In the rows, zero is written as 128.
The rows of R fall into several groups, and each row is roughly a mix of its group's hidden directions; some rows fit no group.
R, 139 rows:
[[159 128 186 156 125  99  92 165 119 105]
 [120 120  93 133 105 123  84 199 134 110]
 [101 153 111 140  88 146 123 132 113  55]
 [156  92 137 120 180 112 102  90 168 146]
 [127 130 152 125 189 123 127  80 142 177]
 [130 164 171 181 168 164 125 146 122 121]
 [104 149 134  94 115 186 125 147  78 103]
 [155 111  83  65 114  97 157 129 130 146]
 [106 174 120 117 122 159 120  96 186  96]
 [104 158 133 114  84 135 116  89 104 186]
 [140 112  94  78  70 118 109 102 122 154]
 [178 105 152 121 182  88 109 153 119 127]
 [188 121 162 100 171 121 117 160 145 111]
 [105 148  96 108 129 130 120  87  90 189]
 [146 100 100 117 159  75  85 133 149 161]
 [132 133 120 111 118 197 155 132 182 110]
 [143 114 188 136  91 118 182 132 148 111]
 [ 97 104 118 110 103  80 104  83 169 121]
 [146 146 109  97  96 174 181 154 154 124]
 [117  96 158  67 138 109 127 114 178 145]
 [149 110  82 146 161 121 104 159 136 185]
 [145 115  63 186 112 147 126 130 123 105]
 [134 153 144 129 129 134 118  55  75 131]
 [151 143 181 176 149 107 154 151 142  95]
 [116 145 167  85  98 161 155  99 147  90]
 [160 155 158  87 131  94  99 137 172 158]
 [141  56 124 127 139 106 116 150 142  78]
 [141 165 119 155  70 105 162 131  92 151]
 [164 106 183 127 104 158 143 161  86 130]
 [122 100  92 145 198 143 139 159 150 116]
 [ 75 118  81 158  93 147 164 114 138 118]
 [108 118 101 160 125  95 160  61 145 115]
 [171 130 135 137 145  68  85  98 126 105]
 [ 97 160 140 123  85  81 147 142  82 148]
 [ 90  86 132 180 127 120  86 117  91 121]
 [ 79 136 132 158 145  67 124 130 167 146]
 [121 153 154 145 100 165 134 196 142 153]
 [ 82 115 124  97  82  90 121 119 164 161]
 [126 115 134 115 138  79  83 179 132 170]
 [111 124 114 123  96 117 166  99  70 173]
 [166 118  99  85 177  93 143 114 159 124]
 [ 99 154 131 119 126 113 167  99 155 194]
 [128 109 134 193 178 141 124 139 149 166]
 [101 175 112 126 166 106 144 126 190 136]
 [150 163 137 113 176 121 183 163 152 137]
 [124 126 144 137 157 175 132 146 130  54]
 [101 202 104 131 134 118 120 140  82 135]
 [ 78 127 149 140  95 181 117 151 166 140]
 [113 159  87  98  91 115 118 145 185 145]
 [153 115 141 142  73 116 176 159 143  91]
 [139  76 142 127 123 119  89 131 193 146]
 [131 146  66 126  94 135 128 132 189 119]
 [134 183 101 121 151 152 128 100 176  93]
 [149 101 143 155 115 152 170 116  65 108]
 [ 76  76  92 110 114 107 109 117 107 153]
 [157 104 115 149 125 104 138 111 205 111]
 [137  80 164 120 125 111 179 172 107 116]
 [174  89 114 106  94 101 124 133  81 157]
 [ 66 148 137 103 133 167 122 129 101  83]
 [158 120  66 131 180 125  95 112 143 120]
 [102 122 128 111  86 111 124 123 206 122]
 [162 123  98 133 173  93  92 147 174 140]
 [115  93 193 168 130 141 127 161 111 149]
 [167  96 136 155  97 149  76 108  91 121]
 [ 83 121 156 188 102 126 100 133 139  92]
 [ 65 144 138  87  87 115 148 115 130 156]
 [114 167 137 147 115 145 173 112 107  66]
 [ 86 145 109 152 195 143 118 136 115 162]
 [ 77  69 142 137 131  89 147 156 115 135]
 [103 142 112 169 188 116 137 122 153  83]
 [140 103 147 114 172 155  99 122 195 125]
 [108 108 142 125 153  97  64 120  91 162]
 [103 137 116 104 108 122  84  88 143  68]
 [147  95 155 124 147  63  84 114 139 117]
 [109 153  94 139  79 113  98 150  95  84]
 [101 149  98 104 115 188 173 146 141 146]
 [139 131  98  96 182 166 161 153 100 145]
 [153 128 183  91 151 118  90 159 117 161]
 [112 152 145 154  84 158 112  80  93 100]
 [138 140 168 140  97 189  93 126  96 145]
 [ 77 134 133 127  91 118  84 109 143 179]
 [ 93 125 149  86  70 166 109 151 136 121]
 [128 178  87 137 121 120 170 114  99 173]
 [126  84  79 116 156 128 179 102 105 143]
 [ 87 129 149 114 129  85  72  95 109 149]
 [129 165 127 141  93  83 112 131 188 152]
 [ 78 158 120 111 142 153 111 131 137 193]
 [109 143 135 123  75 107 178 114  96 168]
 [157 137 155 162  74  96  89 101 138 115]
 [147 174 115 147  92 168  97 153  97  98]
 [131 170 127 131  89 172 119 123 190 123]
 [136 106 161 152 110  87  91  88 143  86]
 [105 112 110  85  61 133 104  98 144 131]
 [122 144 120 178 136 108 158 153 126 194]
 [111  96 149 125 140  80 133 141  59 124]
 [168 115  96 164 149 111 137 116 131  64]
 [151  67 134 124 146 161  79 105 147 112]
 [114 150 113 171 198  98 127 139 128 151]
 [190 142 137 148 148 144 119 126  94  75]
 [103 148 143  95 126 101 155 153 166 185]
 [127  91  69 125 116 127 190 113 119 125]
 [128 147 122  88 136 205 153 121 145 112]
 [162  90 129 187 125 113 138 160 132  86]
 [131 105 125 138 160 157 196 118  90 104]
 [164 120 181 171 109 154 113 135  91 104]
 [122 152 130 149  88 151 165 154 125  64]
 [ 98 116 143  71 127 187 157 129 139 143]
 [113 114 150 162 161  94  91  73 149 117]
 [ 65 139 121 162 145 114 111 107 172  99]
 [124 126 120 117 166 130 199 105 135 172]
 [136 168 128 152 147 157 157 117  69 163]
 [113 143  95 172 103 132 142 187 119 165]
 [137 180  94 136 168 135 129 103 172  96]
 [133 109 116 131 118  46 122 168 117 123]
 [ 90 146 132  78 126 154 100 135  95 176]
 [133 167  62 141 124 106 124 162 153  99]
 [150  92 147 138 159 157  70 132 123  85]
 [142 142 105 133  73 137 177 157 165 103]
 [134 142 138  90  97 158 163 166  75 118]
 [140 113 109 150 164  92 103  85 181 137]
 [130 116 107 148  74 102 168  96 173 130]
 [106  96 185  83 118 144 109 157 155 142]
 [140 127 139 143  67 168 182 106 129 131]
 [154 116 110 151 164 157 143 126  68  89]
 [168 107 172 137 140 142 129 130 198 135]
 [138  84 168 109 110 147 173 162 110  96]
 [170 131 147  78  67 120 141 132 141 149]
 [ 64 117  95 117  98 157 120 156 106 155]
 [143  93 128  95 136  90  82 102 170 155]
 [ 81 137  74 168  84 111 117 129 125 135]
 [ 97 160 172 126  72 167 126 123 118 106]
 [ 89 119 105 141 128 133 177 169 156 173]
 [146 127 177 129 168 163 168 118 170 143]
 [173 111 101 116 195 153 127 108 150 129]
 [161 115 144 135 122  80  71 146 148  90]
 [ 78  88 130  98 132 105 139 136 163 176]
 [115 147 142 126 106 189 179 155 153 148]
 [127  97 131 174 135  63 118 160 153 136]
 [132 122 139 106 186 152 116 102 147 187]]
Each list below has four rows that fit no group; the rest each fit one group, if only roughly. Name those rows in the order they come.
    J_891: [101 137 123 114 106 128  68 153 154  75]
    J_924: [154 139 139  67 134  63 114 128 136 134]
    J_21: [170 157 139 176 165 150 102 136  89 140]
    J_769: [204 122 133 145 102  91 116 106 113 111]
    J_619: [141 108 146 135 143 162 208 112 140 125]
    J_898: [145 144  94 159 101  84 171 126 141  84]
    J_469: [104 148  62 159 155 105 150  95 140 134]
    J_743: [134 170 135 142  67 172 134 100 143 149]
    J_300: [104 152 117 127 148 181 180 164 155 127]
    J_995: [100 110 196 142 115 107 100  97 113 103]
    J_603: [117 134 143 145 159 114 109  75 104  68]
    J_908: [106 183 142 148 177  91  96 127 114 118]
 -> J_924; J_469; J_300; J_908
    J_714: [127 106 122 145 151 110 130 110 117 212]
    J_213: [134 115 118 175 113  85 109  89 138  77]
    J_456: [180 152 128 108 128 117  69 159 111 101]
    J_899: [179 123 131 141 158 150  81 167 163 134]
    J_693: [182  98 143 102 133  98 143 184 117 116]
    J_114: [101 130 141  86 145  85  89 114 108 177]
    J_18: [146 108 168  97  80 144 104 107  80 132]
    J_512: [ 74  90 147 115 108 185 129 136 103 119]
    J_122: [147 110 141 140 114  83 128  84 137  65]
    J_849: [155  65 128 103 112 108 155 147  84 117]
 -> J_714; J_899; J_693; J_18
    J_878: [156 146  77 106 137 157 159 109 164  88]
    J_804: [176 156 154 167 131 132 165 130  89 160]
    J_715: [129  90 140  99  56  96 111 113 126 141]
    J_635: [ 72 128 104 135 133 184 133 136 169 152]
    J_979: [113 190 159 143 118 144 102 114 177 145]
    J_658: [ 77 143  89 133 114 126 165 180 117 150]
    J_949: [123  88  91  75 143 140 157 149  93 152]
    J_305: [ 86 120  97 148  78  99 110  92 154 108]
    J_876: [131 143 155 184  87 109 128 127  74 136]
    J_696: [182 145 129 154 154  82  90 152 136 148]
    J_519: [ 79 130 149 101  88 150  83 132 106  95]
    J_636: [104  93 141  66 132 125 125 156 175 148]
    J_39: [129 140 136 112 195 119 108 160 178 111]
    J_767: [121 176 138 202 121 160 120 133 132 117]
    J_532: [129 123 111  87 175 159  96 134 108 179]
 -> J_635; J_658; J_876; J_767
    J_270: [136 153  73 159 153  96 118 154  97 162]
    J_552: [135  82 141  93  92 152 152 157  85 151]
    J_431: [109  90 160 149 170 146  85 143 103 163]
    J_953: [133 135 172 178 149  92 144  82 133 103]
    J_923: [159 122 207 129 131 102 106 111 149 120]
    J_78: [ 89  94 122  78 118 154 110 180 133 140]
    J_412: [ 72 153  73 173 134 119 125 135 142 132]
    J_355: [125 153  85 159 168 154  95  91 114  98]
    J_911: [149 127 105  87 129 124 195 130  97 162]
    J_336: [109 112 138 173 170  75  99 151 105 121]
    J_143: [138 125 130  77 106 159 121 108 177  81]
    J_622: [129 122 148 124  96 118 140 124 116 214]
 -> J_412; J_911; J_336; J_622
    J_437: [121 166  89 147  99 153 181 165 114 128]
    J_587: [107 166 168 138  76 160 131  93 113 148]
    J_97: [150 142 157 171 140 156 112  63 113 112]
    J_807: [164 156 132 132 136 135 113 111 190 180]
    J_473: [176  98 149  99  98  87 151 159 117 153]
    J_787: [150 163  70 128 142 133  94  79 147 119]
    J_853: [123 151  95 144 135 148 107 156 149  56]
    J_185: [128  69 145 140 171 115 139 110 174 154]
    J_316: [156 127 161 126  68 136 148 176 159 136]
    J_65: [183 161 121 101 140 107  95 167 158 113]
    J_32: [ 84 108 148 133 103 129 104  68  90 141]
    J_517: [119 104 102 101  79 156 158 180 109 121]
    J_575: [114 130  92  78 165 140 179 138 153 110]
 -> J_97; J_185; J_316; J_517
    J_144: [163 102 176 111 120 153 115 142  71 148]
    J_647: [125 103 121 116 132 158 131 175  82  73]
    J_982: [131 136  88 127 164  67 124 135  92 163]
    J_595: [131 124 169  86 139 191 145 103 101 122]
    J_834: [163 131 146 148 125 137 184 148  98  76]
    J_312: [139 164 136 121 178 179 140 152 100 163]
    J_209: [129  99 120 133  96 167  70 107 100  94]
    J_984: [139  67 138 125 169 133 144 117  74 112]
    J_922: [123 106 106 152  68 110 171 164 113 111]
    J_567: [136 157 162 109 146  91  84 120 183 118]
    J_784: [ 64  88 152 162 126  95 104 130 119 130]
    J_669: [141  89 138 132 144 149  95 141 191  91]
 -> J_144; J_647; J_922; J_567
    J_942: [113 101 115  99  91  93 112 189 126 153]
    J_170: [155 105 165 117 184 116 129 178 131 154]
    J_251: [114 104 187 112 145 122  90  80 146 111]
    J_326: [113 108 138  95 115  88  70 108  91 106]
    J_590: [115 182  82 167 144 121 100 135 158 109]
    J_947: [ 85 118 152 127 131 120  87 159 185 101]
    J_248: [ 87 123 100 114 128 156  55 115 132 113]
    J_741: [158 100 120  91 152  91  71 131 119 101]
    J_301: [130 114  90 173 122 149 135  87 159  80]
    J_472: [137 146  87 151  92 120 160 178  92 110]
    J_598: [147 117  80 106 139 157 110 129  93  70]
 -> J_942; J_590; J_947; J_301
    J_654: [116 150 123 181 152 161  80  95 120 102]
    J_439: [119 115  90  94  70 133 116 134 125 181]
    J_798: [155 104  94  87 107 130 160 101 119 181]
    J_750: [122 122 115  93 111 117 118 192 185 129]
    J_483: [120 127  72 102 124 119 162 152 121 187]
    J_644: [107 114 162 126 148  76 108  92 129 179]
    J_181: [100 173 155 160 134  95 111 127 169 168]
    J_329: [111 126 100 171 165 109  73 136  89 124]
    J_957: [154 171 152  93 105 122 165 138 176 152]
    J_377: [137 129 164  74 151 151 100 108 165  91]
 -> J_439; J_798; J_483; J_377
    J_61: [130 127 120 128  93 192 163 170 137  99]
    J_403: [152  98 159  49 110 134 121 132 124 137]
    J_151: [135 171 123 184 185 104 128 129 147 125]
    J_68: [137 143 138  67 133 152 131 166 174 160]
    J_821: [152 160 110 108 122 163 181  96  85 129]
    J_23: [144 127  99 132 117  60 132 147 111 180]
    J_128: [124 138 104 172 182 140 186 132 119 129]
    J_159: [127  77  98  85  96 104  86 130 137 150]
    J_760: [112 172 110 122 120  91  66 160 146 118]
    J_962: [148 159 132 125 125  99  73 114 177  92]
 -> J_821; J_128; J_159; J_962
    J_394: [125 143 154 210 137 129 100 148 141 115]
    J_617: [120  66 120  91  82 131 138 122  93 109]
    J_16: [ 83 137  72 125 128 114  90  88 148 143]
    J_82: [121 121 156 185 137 124 157  86  80 138]
    J_684: [104 119  56 143 112 155 143 139 122  85]
    J_931: [157 137 141 133  90  75 185 151 120 124]
    J_747: [149 116 129  97 190 141  89 160 141 159]
    J_570: [ 92 115  84 103 131 105 196 122 126 135]
    J_852: [163 107 111 158 168  95  95 162 156 154]
    J_778: [147 156 102 189 170 151 118 148 129 158]
 -> J_394; J_747; J_852; J_778
    J_507: [142  75 143  92  72 146 139 135 102 109]
    J_348: [150  85 132 129 124  76 183 139 157 143]
    J_939: [137 116 130  92  95 172 132 147 127  62]
    J_553: [114 154 156 143 183 142 131  67 144 115]
    J_436: [150 106 166  90  67 127 127  90 133 112]
    J_649: [128  92 178  92 151 132 182 148 123 146]
    J_640: [154 114  92 113  99 163  98  88  95  94]
    J_544: [ 63  77 135 155 109 119 138 138 152 147]
    J_137: [117 110 153 160 115 111  86  58 136 124]
    J_254: [109 149  72 137 139 144 157 101 167  86]
 -> J_436; J_649; J_137; J_254
    J_228: [126 157  78 137 200 107 123 119 128 132]
    J_327: [122 169  95 173  77 154 128 127 130  94]
    J_401: [124 149 157  74 144 151  80 157 160 121]
    J_751: [103  77  81 152 134 109 162  97 115 151]
    J_310: [116 106 165 136 160  76 115 125 101 178]
    J_333: [137  76  94 138  68 125 133 151 102 146]
    J_549: [166 134 139 129  78 181 129 130 177 127]
    J_756: [130  90 152 118 171 103  71  92 134 116]
    J_163: [140  69 159  89 177 115 127 147 143 136]
    J_110: [133 126 108 106 169  98 179 134 164 170]
 -> J_401; J_751; J_333; J_549
    J_870: [121 169 183 114 133 124 127 131 181 166]
    J_409: [108  88 137 129 166 101 123 173 121 181]
    J_628: [133  85 185  88 126 133  90 106 129 106]
    J_374: [130 151  54 118 181 129 131 115 138 134]
    J_611: [138 103 126 102  92  81 147  66 129 132]
    J_188: [134 157 107 178  94 154 133 111 106  76]
    J_255: [149 103 138  91 159 150 119 196 139 109]
    J_868: [148 141 100 146  87  95 164 177  95 119]
    J_168: [186 114 135 124  96 126  79 164 105 109]
    J_733: [112 152 115 163 170 116 132 178 178 136]
    J_344: [158 167 176 137 114 185 121 146 117 150]
    J_41: [107 129 155 147  60 124 164  95 153 137]
    J_704: [ 63 158 115 154 103 119  88 137 122 157]
 -> J_611; J_168; J_733; J_41
    J_484: [118 155 141 184  87  93  83 124 134 132]
    J_406: [126  80 200 110 117 144  98 128 134 118]
    J_192: [157 149 154 115 178  84 131  83 150 117]
    J_873: [141 152  99 181 130  83 160  98 156 118]
    J_735: [168  73 156 142 125 121 145 100  94 164]
    J_462: [173 120 101 101  99 111  68 130 153 146]
    J_171: [177 139 107 121  82 162 108 131 106  83]
    J_618: [151 173 116 154 143  81 127 107 179 106]
    J_830: [101 150 117 150 194 103  79 127 116 128]
    J_423: [127  85 182 104 132 166 114 112 171 118]
    J_541: [133 135 112  59  77 156 140 151 119 130]
 -> J_192; J_462; J_171; J_830
